In the rows, zero is written as 128.
The rows of Y fall into several groups, which share some directions, and each row is roughly a mix of its group's hidden directions.
Y, 132 rows:
[[136 139  99 176 127 113 128 138 117  78 107 108 150 101]
 [134 105 127 114 114 157 120 130  99 163 121 152  69 136]
 [140 120 143 109 115 130 132  84 169 109  91 137 150 166]
 [123  92 130 123 126 107 160  90 107 107  97 154 124 165]
 [142  99 158 125 103 127 131  91 100 114 104 150 102 168]
 [148 105 124 113 109 137 135  92 155 124 100 132 177 165]
 [135  77 143 157 116 129 128 157 102 125 120 105  81 126]
 [141 135 120 104 142 123 135  99 124 134 157 120  84  70]
 [156 148 116 116 134 142  98 153 102 122 109 103  75 106]
 [128 173  99 125 135 105 106 135 132 111 163 103 150  89]
 [135  80 173 131 132 145 148 108 117 129 106 147 102 160]
 [128 145 154 163 140 135 123  97 100  96  98 141  90 105]
 [153 141 111 117 116  96 111 133 101 134 124  78 120  81]
 [139 120 112 164 150  96 132 128 118  87 116 106 139  79]
 [140 113 110 126 121 125 109 154  78 142 174 140 100 153]
 [134 118 103 145 144 117 130 119 151  93 100  97 121  72]
 [ 88 127 157 102 153 139 143 116 169 143  97 156 127 143]
 [109 184 117 108 136 103 106 113 110 131 161 147 105 107]
 [138 153  87 160 162 121 107 130 159  92 131 137 132 156]
 [121 128 140 114 175 126 103  97 114 117 112 174 124 164]
 [132 140 194 132 109 145 107 117  90 132 132 158 122 137]
 [158 142 126 166 122  96 121 122  99 110 117  98 117  80]
 [125 138 131 133 147 150  94 162 163 124 126 100 152  80]
 [111 109 132 104 161 141 168 113 156 135  75 114 125 121]
 [130 151 110 122 121 106 118 151 107 131 172 112  90  82]
 [108 118 158  83 151 152 114 135 128 162 144 147  86 122]
 [103 121 139 133 153 145 161 121 150  89 143 168 164 145]
 [110 114 142 145 143 161 178 106 142 115 124 175 131 145]
 [123 171 119 100 130 131 109 135 112 128 184 168 133 129]
 [122 157 104  99 125 129 156 106 172 114 133 143 174 139]
 [157 127 112  75 102 126 156  99 163 137 111 128 135 147]
 [106 119 116 148 157 125 123 161 140 147 118  84 114  79]
 [133 125  94 140 142 118 108 174 146 126 161 104 160  94]
 [ 99 120 166  91 131 138 137 130 136 178 162 146 113 131]
 [100 116 103 127 160 160 142 129 155  93 142 167 156 123]
 [138 117  98 178 130 101 115 161 103 114 163 123 138 109]
 [138 107 156 113 118 139 125  78 154  97 105 142 150 162]
 [154 170 105 110 113 128 101 115 158 163 160 103 129 123]
 [ 95 134 105  94 160 116 157 146 140 143 116 141  89 100]
 [146 105 142 136 151 158  78 163 117 143 154 135 113 103]
 [126  87 118 146 149 120 163 140 134 122  83 113 100  94]
 [170 162 117 155 125 128 105 119 120 105 104  93 115  92]
 [138 111  97 150 147 111 158 125 132 109 111 122  87  78]
 [148 137 145 101  86 139 116 112 140 159 119 133 120 185]
 [135  91 128 139 129 122 128 144 107 131 132 105  64  93]
 [ 93 139 150  89 156 131 162 117 159 124 100 141 114 154]
 [112 128  83 116 145 143 139 138 139 125 155 140  98  71]
 [126 152 103 137 106 110 110 147 157 135 110 108 189 141]
 [103 121 154 112 136 135 158  83 143 104  80 144 139 134]
 [162 147 146 133 112 120  86  97 109 105 138 123  97  91]
 [127 103 125 187 140 161 164 137 143 111 136 129 121  97]
 [120 121 141  95 121 149 118 125 148 145 132 165 127 192]
 [141 123 110 113  95 136 118 171 123 168 163 123 137 165]
 [106  93 155 130 125 154 147 185 112 115 104 132 149 132]
 [115 166 118 102 142 126 145 153 172 119 109  88 145 105]
 [125 157 128  87 152 116 132 110 155 124 107  88 168 112]
 [151  94 145 190 107 155 124 144 106 117 124 114 115 132]
 [137 147 164 156 102 140 124 124  80 133 121 122  90  98]
 [ 99 115 151 149 137 114 144 139  86 162 123 145  93 160]
 [131 119  97  99 151 111 160 129 165 134 100 110 116  85]
 [131 140 105 143 103 125 144 116 162 112 114 119 191 154]
 [135 134  83 105 130  96 142 148 162 129 138  91 163 122]
 [126 149  96 136 123 130 113 132 157 101 159 122 186 108]
 [123 117 139 107 103 153 152 142 136 173 129 133 142 184]
 [139 153 129 158 140 111 132 125 101 123 163 112 129  65]
 [131 113 140 166 127 134 123 131  75 118 164 158  95 141]
 [125 143 127 130 129 119  79 139 103 118 152 173 141 171]
 [108 108 173 110 117 165 139 108 124 137 103 163 126 161]
 [112 128 111  65 127 155 123 145 171 150 123 138 120 139]
 [111 128  92 122 145 152 162 134 150 119 140 115 114  69]
 [127 131 163  90 120 149 149  94 149 139  89 137 126 163]
 [142 103 140 176  95 156 134 130 132  99 156 135 162 142]
 [141 121 167 130  99 138 138  76  99 139 106 149 107 149]
 [126 150  77 133 123 121 119 185 114 136 137 101 132 103]
 [159 159 154 129 105 121  75 113  98 109 150 128 145 127]
 [115 140 132 142 132 123 129 118  87  75 139 178 146 137]
 [127 130 151  91 126 131 148 116 109 171 108 146  77 143]
 [144 127 129 179 136 131 113 129  89  84 101 130 107 108]
 [123 101 170 109 120 143 139  94 104 143 111 162 101 155]
 [139 178 133 112 114 109 146 117 138 146 119  74 148 106]
 [116 115 150  86 141 117 114 129 118 148 109 171 113 176]
 [154 137 139 160 108 113 107 113  93 124 177 147  96 121]
 [106 165 134 109 126 134  92 127 115 118 161 172 141 162]
 [100 128 128 107 114 140 101 155 112 176 138 117  87 155]
 [108 145 118  98 136 128 115 161 147 176 143 135 141 174]
 [100 143  94  76 130 128 142 111 167 128 116 133 139 161]
 [124 107 111 164 140 135 148 144 119 110 132  99  86  80]
 [117 109 132 134 120 126 123 163 114 155  69 117 111 168]
 [115 151 132 102 141 110  94 141  99 138 138 175 114 168]
 [107 107 159 163 138 152 116 142  95 122 138 174 105 144]
 [126 149 138  94 147 111 145  67 147 127 104 124  99 119]
 [142 151 132 127 106 108  77 139  91 140 158 152 119 156]
 [114 145 125 158 127 148 127 130 103  88  94 157 101 167]
 [119 129 106 141 139 138 107 178 117 129 130 166  76 134]
 [140 108 118 157  99 136 144 169 108 143  91  88 113 116]
 [127  92 173 150 124 149 132 103 119 120 110 158  93 155]
 [130 111 139 131 102 153 114 146 124 165 163 157 140 177]
 [133 106 115 165 140 132 135 158 123 124 117  85 120  73]
 [143 106 160 132 105 149 150 108  99 123 141 172 119 168]
 [118 151 142  67 119 144 130 122 126 158 115 114  85 119]
 [130 113 159 114 119 114 109 144  94 154 108 144  93 175]
 [147  94 150 135 128 141  89 134  80 113 146 119  91 137]
 [109 100 102 143 150 107 132 155 154 119 162 134 179 123]
 [156 131  97 168 121  94 126 123  93  96 120 107 119 101]
 [125 160 149  81 118 143 147  98 159 145  97 119 118 151]
 [118 115 121 137 125 114 145 157 156 127  85  72 154 119]
 [129 112 161 134 133 120 104 127  97 123 129 171 115 184]
 [ 98 136 112 123 174 114 100 158 123 153 170 136 108 121]
 [149 102 103 180 135 132 145 152 123 108 129 101 125  87]
 [125 103 140  94 121 133 124 113 150 128  93 150 129 189]
 [ 95 169 137 126 160  94 153 134 122 134 106 161 119 157]
 [135 101 165 118 133 119 145 119 105 152  98 118  70 136]
 [102 135  95 140 103 127 120 195 128 128 151 145 139 137]
 [133  97 113  84 119 137 147 111 164 138 113 138 127 179]
 [137 117 155 199 128 137 153 140 117 114 106 122 143 111]
 [152 137  78 120 131 115  87 160 154 138 136 129 105 156]
 [136 103 108 162 148 117 104 176 111 130 137  87 148 118]
 [113  84 154 166 141 138 121 166 102 125 152 154 139 117]
 [135 137 102 158 154 116 133 147 121 120 157 107 127  65]
 [113 133 169 137 117 165 137 117 133 148 147 173 113 166]
 [113 128 144  94 134 168 112 114 144 147 125 165 110 174]
 [177 157 138  98 113 124 126  99 138 155 112  95 103 134]
 [113 112 134 186 123 109 136 155  89 115 155 136 136 102]
 [132 110 149 104 136  85  95 141 127 141  85 101 133 158]
 [137 103  75 153 137 130 148 145 152 135 139  88 110 105]
 [139 139 121 168  90 111  89 164 107 124 144 115 148 150]
 [105  97 137 126 146 165 149 128 136 111 122 180 138 163]
 [100 136 106 128 141 127 100 173 132  98 137 140 174 154]
 [ 98 103 150 155 149 152 112 155  95 114 136 167 104 123]
 [128  89 144 116 119 162 132 108 178 133  91 105 113 130]
 [130 185 128  88 147 110  97 103 121 137 126 133 154 144]
 [119  86 109 160 156 159 149 122 148 104  96 113 126 105]]

One row of each group comes first, with its name. Which group is each row after those in?
[147 160 137 114 149  94 143 141 141 149 143  86  97  96]
K
[140  77 145 163 137 141 102 111 118 103 124 159 129 161]
F
[150 126 105 156 125 133 150 120 161 108 114  91 137  76]
B

[129 158 143 106 128 102 106 117 119 159  92 145 139 179]
F
[114 118 129 193 138 113 121 141  98 110 161 152 127 112]
K
[106 121 142  97 155 114 121 146 127 139  71 124 133 171]
F
[112 133 134  91 119 129 111 149 122 157 108 164 136 183]
F
[121  97 130 161 152 111 166 110 117 106  99 129  98  95]
B
[158 148 140 166 118 115 131 100 117 107 162  93 128  92]
F
[138 124 116 165 150 107  96 127  91 116 130 118  77 107]
F
[128 135 129  79 143  84  96 133 114 145 148 141  91 118]
F
[131 125 133 161  65 134 151 163 136 141 146 131 149 147]
F
[110 106 126 179 158 117 118 135  97  98 145 162 112 119]
K
[111 148 132 106 113 161 134 121 146 119 144 180 148 171]
B
